0: [144  88 159 122  90  97 160 136 137 104 123 170]
1: [109 133 141 127 105  94 120 159 122 153 135 160]
2: [144  92 139 116 103  90 154 119 155 132 110 130]
3: [111  97 117 128 117  91 131 103 127 164 123  92]
4: [158 123 153 106 100 149 139 136 109 117 134 150]
5: [160 140 123 137 143 153 126 125 103 107 156 137]
6: [123 156 141 108 133 113 129 167 153 144 136 144]
7: [113  52 118 101 168 109 136  96 162 135 133 110]
8: [149 122 120 101  80 135  93  73 110 155 145 132]
9: [131 125 179 121 148 124  81 124 156 118 105 120]
10: [105 159  94 120 126 126 139 116 156 126  89 168]
11: [139 125 140 112 109 135 104 135 117 146 151 136]
12: [144 112 133 137 116 130 147 129 120  96  91 167]
13: [114  95 170 118  88  99  87 115 125 110  98 173]
14: [166 123 145 103 102 113 154 143 113 124 123 158]
15: [143 127 133 108 115 136 149 142 146 162 138 122]
16: [118 155 180 119 153 169 100 112 144  90  79 192]
17: [126 116 106 126 134 114 126 117 167 136 143 120]
18: [120 178  96 155 191 154  96 122 122 159 132 120]
19: [150  98 144  98  79 107 112 118 142 118 109 148]
20: [114 137 152 129 162 136 129 136 136 102 107 150]
21: [ 78 128 117 130 105 134 123 168 121 122 135 126]
22: [ 89 138 109 161 166  96 166 132 145 155 129 111]
23: [184 177 141 121 117 191 114 137  69 171 176 130]
24: [121 120 113 109 138 121 105 127 165 126  95 152]
25: [129 135 147 123 152 169 127 143  72 128 139 137]
26: [ 83 131  97 121 116 113 156 162 151 127 124 111]
27: [122 162 180 125 149 173  98 111 148  84  81 189]
28: [138 131 140 150 142 123 110 110  99 139 161 112]
29: [124 149 117 123 134  96 119 144 151 135 114 141]
30: [121 122 128 131 194 125 107 147 141 116 142 106]
31: [135 120 152 125 124 154  85  76  80 148 118 130]
32: [132 132 118 107 132 147  90 103 107 155 115 157]
33: [137 114 114 104  64 172 138 111 114 127 136 149]
34: [127 127  93 116  98 132 110 108 124 115 124 163]
35: [174 168 119 136  82 119 154 160 115 120 133 157]
36: [124 126 170 119 151 156  67 115 114 127 115 172]
37: [127 129 146 158 129  66 140 127 122 143 149 116]
38: [181 146 134 121 137 122 117 118 151 123 113 155]
39: [129 113 116 163 171 135 135  86 102 132 126 108]
40: [111 114 164 120 125 124 176 138 144 136 107 107]
41: [115 110 140 115 120 119 103 115 159 112 127 112]
42: [151 124 110 137 167 151 123 120 119 120 146 125]
43: [156 185 152 135 104 169 153 160 138  77 126 160]
44: [115 105 104 147 139  72 107  92 140 137 131 106]
45: [126 127 130 133 152 117  88 108 118 155 130 114]
46: [120 107 128 111  78 119 131 117 115 175 135 117]
47: [ 89  94 125 132 145  84  89 107 144 169 142  78]
48: [141 142 125 152 180 138 115 110 116 136 132  87]
49: [140 111 133 122 111  93 114  94 130 141 128 134]
50: [128 109 147 109 147 139 113 157 188  88 150  85]
51: [166 142 114 126  80 138 125  96  96 111  99 186]
52: [148 142 108 134 116 141 112 153 114 130 181 124]
53: [ 90 129 111 156 143  66 128 126 142 145 125 116]
54: [127 126  71 133 161 153 137 117 123 132 149 104]
55: [105 117 132 108 117 135 141 155 131 148 139 101]
56: [127 154 120 144 104 114 142 127  97 159 125 119]
57: [129 123 136 129 147 119  77  98 117 157 123 117]
58: [ 93 117 134 132 182 145  58 111 120 148 139  97]
59: [121 126 173 121 161 159  68 119 122 124 116 174]

[122 109 108 130 138 121 122 120 171 138 141 127] -> 17 41 24 29 15
[ 95 110 134 133 183 145  47 113 118 144 138  97] -> 58 45 57 30 48
[145 185  78 141  98 140 143 151 111 112 121 171] -> 35 34 51 10 43
[161 108 131 147 176 126 130 123 131 100 128 137] -> 42 5 20 30 38
[ 89 134  95 117 113 119 158 164 152 126 124 111] -> 26 21 55 29 17
[164 141 120 122  83 139 132 106  97 100 103 194] -> 51 12 34 4 14
[127 131  73 134 158 159 133 121 124 136 144 111] -> 54 42 48 39 17
[184 165 119 128  85 126 150 156 120 104 130 155] -> 35 14 43 4 38
[130 134 137 121 144 174 112  94 126 128  90 148] -> 32 36 20 59 31
[113 114 123 111  76 121 133 122 115 166 138 125] -> 46 11 55 56 15
[ 94 136 151 125 155 122 126 150 125 149 116 102] -> 55 40 45 30 6
[125 143 119 121 121  93 122 149 150 125 107 150] -> 29 24 6 1 10
[216 125 123 103 130 149 131  98 164  83 117 156] -> 38 4 12 5 14
[100 143 135 121 134 139 143 146 123 101 105 132] -> 20 21 12 29 40
[138 214 100 147 136 162 153 179 142 110 142 148] -> 43 35 6 52 5
[154  96 116 130 173 152 126 120 117 109 142 129] -> 42 5 39 54 30
[110 142 163 118 147 102 166 200 166 135 137 124] -> 6 40 55 26 29
[116  96 159 111 117 127  98 141 138 114 138 121] -> 41 11 9 55 19
[143 179  77 145 111 148 140 155 112 116 116 172] -> 35 10 34 43 5
[219 126 126  93 125 157 125  98 159  82 121 158] -> 38 4 5 14 12
[142 137 137  96 115 143 141 143 136 163 147 118] -> 15 55 11 6 46
[127 160 143 116 131 109 135 164 156 138 140 145] -> 6 29 1 15 11
[113 154 159 147 162 135 153 159 145  79  90 138] -> 20 12 40 43 29
[108 117  89 115  99 154 120 100 129 136 105 156] -> 34 32 33 10 24
[140 142 126 159 176 136 111 104 121 123 115  90] -> 48 39 42 45 28
[112 125 106 145 157 134 151 110 108 134 100 146] -> 39 20 42 10 12
[129 116 132 144 127 117 151 109 139 101 116 163] -> 12 20 0 2 34
[177 161 115 134  84 125 145 154 117 108 131 160] -> 35 14 4 43 51
[112 139 139 127 180 147 133 131 156 103  89 116] -> 20 30 24 9 48
[135 128  92 147 104 125 150 125 153  96 143 119] -> 17 26 34 41 54
[116 114 127 108  81 120 137 126 111 175 130 121] -> 46 56 55 15 11
[121 107 140 112 115 116 108 112 159 112 126 114] -> 41 17 49 24 19
[143 116 131 141 128 128 146 116 125  91  91 165] -> 12 20 38 14 0
[129 148 128 156 186 127 112 112 123 120 119  88] -> 48 30 39 45 42
[145 112 167 141 111 138 118  94 115  92  96 164] -> 12 13 4 51 19
[122 108 136 137  90 109 130  97 118 118 122 132] -> 49 19 2 41 34
[114  96 103 147 145  74 107 102 135 145 127 110] -> 44 3 53 47 49
[154 160 154 131 138 127 100 136 141 107 120 165] -> 38 20 29 9 6
[ 90 155 121 148 159 122 153 147 139 108 117 145] -> 20 29 22 26 10
[119 110 141 137  97 109 129  99 118 120 115 132] -> 49 41 2 19 12
[ 90 132 109 163 142  68 130 126 140 145 125 109] -> 53 22 44 37 3
[169 125 126 136 137 150 126 125 102 107 163 154] -> 5 42 4 52 28
[114  94 150 137 118 114 117 141 133 101 138 117] -> 41 55 21 11 17
[103 127  87 133  69 107 177 155 126 119 104 153] -> 26 21 10 12 34
[150 118 136 108  87 134  92  74 104 150 145 128] -> 8 31 49 11 32
[105 124 158 135  96 110 117 166  94 127 140 150] -> 1 21 11 4 56
[150 152  91 147 125 128 104  70 133  94 115 137] -> 34 38 42 5 49
[102 150 134 126 132 132 154 148 123 105 108 129] -> 20 21 26 40 29
[132 129  94 150 106 122 153 127 142  97 144 116] -> 17 26 34 54 52
[111 121 123 131 156 124 140 134 144  93 119 143] -> 20 24 29 12 17
[132 115 128 140 121 116 153 116 141 109 122 162] -> 12 0 2 34 14
[186 149 132 149 143 158 149 112 104 111 148 135] -> 5 42 4 28 38
[152 122 107 144 164 156 140 115 117 119 146 125] -> 42 5 54 39 48
[124 115 135 125  71  85 161 148 122 166 146 112] -> 46 56 1 15 55
[119 142 163 124 149 105 166 205 158 142 140 125] -> 6 40 55 15 29
[147  88 143 116 100  84 153 125 152 139 111 133] -> 2 0 19 49 14
[121 185 103 151 185 160  94 120 117 153 137 119] -> 18 48 42 45 54
[121 126 117 112 135 118 106 137 167 124 109 154] -> 24 29 17 41 10
[ 77  75 118 125 107  89 167 106 142 154 122 103] -> 3 2 46 40 53
[187 176 143 112 116 191 115 132  66 166 185 127] -> 23 25 52 5 11
[124 111 113 156 172 133 137  86 102 126 126 104] -> 39 48 42 54 28
[ 97 129 157 126 102 110 177 170 112 120 102 140] -> 40 1 21 26 14
[130 126  99 114  95 138 107 110 122 125 122 165] -> 34 32 33 51 11
[120 133 128 133 181 128 110 150 139 114 138 111] -> 30 42 48 20 45
[151  81 149 113 148 110 161 116 168 124 112 137] -> 2 40 7 17 0
[138 139 125 144 147 106 127  97  97 146 157 135] -> 28 45 39 56 37
[137 165 112 162 227 146  71 115 132 136 122 152] -> 18 48 30 42 58
[138 168 116 146 232 148  75 120 126 133 128 148] -> 18 30 48 42 58
[142 101 127 103  77 131 107 117 127 108 132 134] -> 19 34 33 11 4
[144 186 114 123 127 168 130 152 153 107 136 154] -> 43 6 5 38 35
[ 86 128 112 108  97 135 124 160 120 123 135 127] -> 21 55 26 1 11
[139 140 151 119 153 169 130 140  81 125 142 134] -> 25 5 42 4 11
[150 114 113 139 171 151 130 117 124 118 150 125] -> 42 5 54 39 48
[114 129 143 126 113  97 118 162 110 147 135 159] -> 1 6 11 29 21
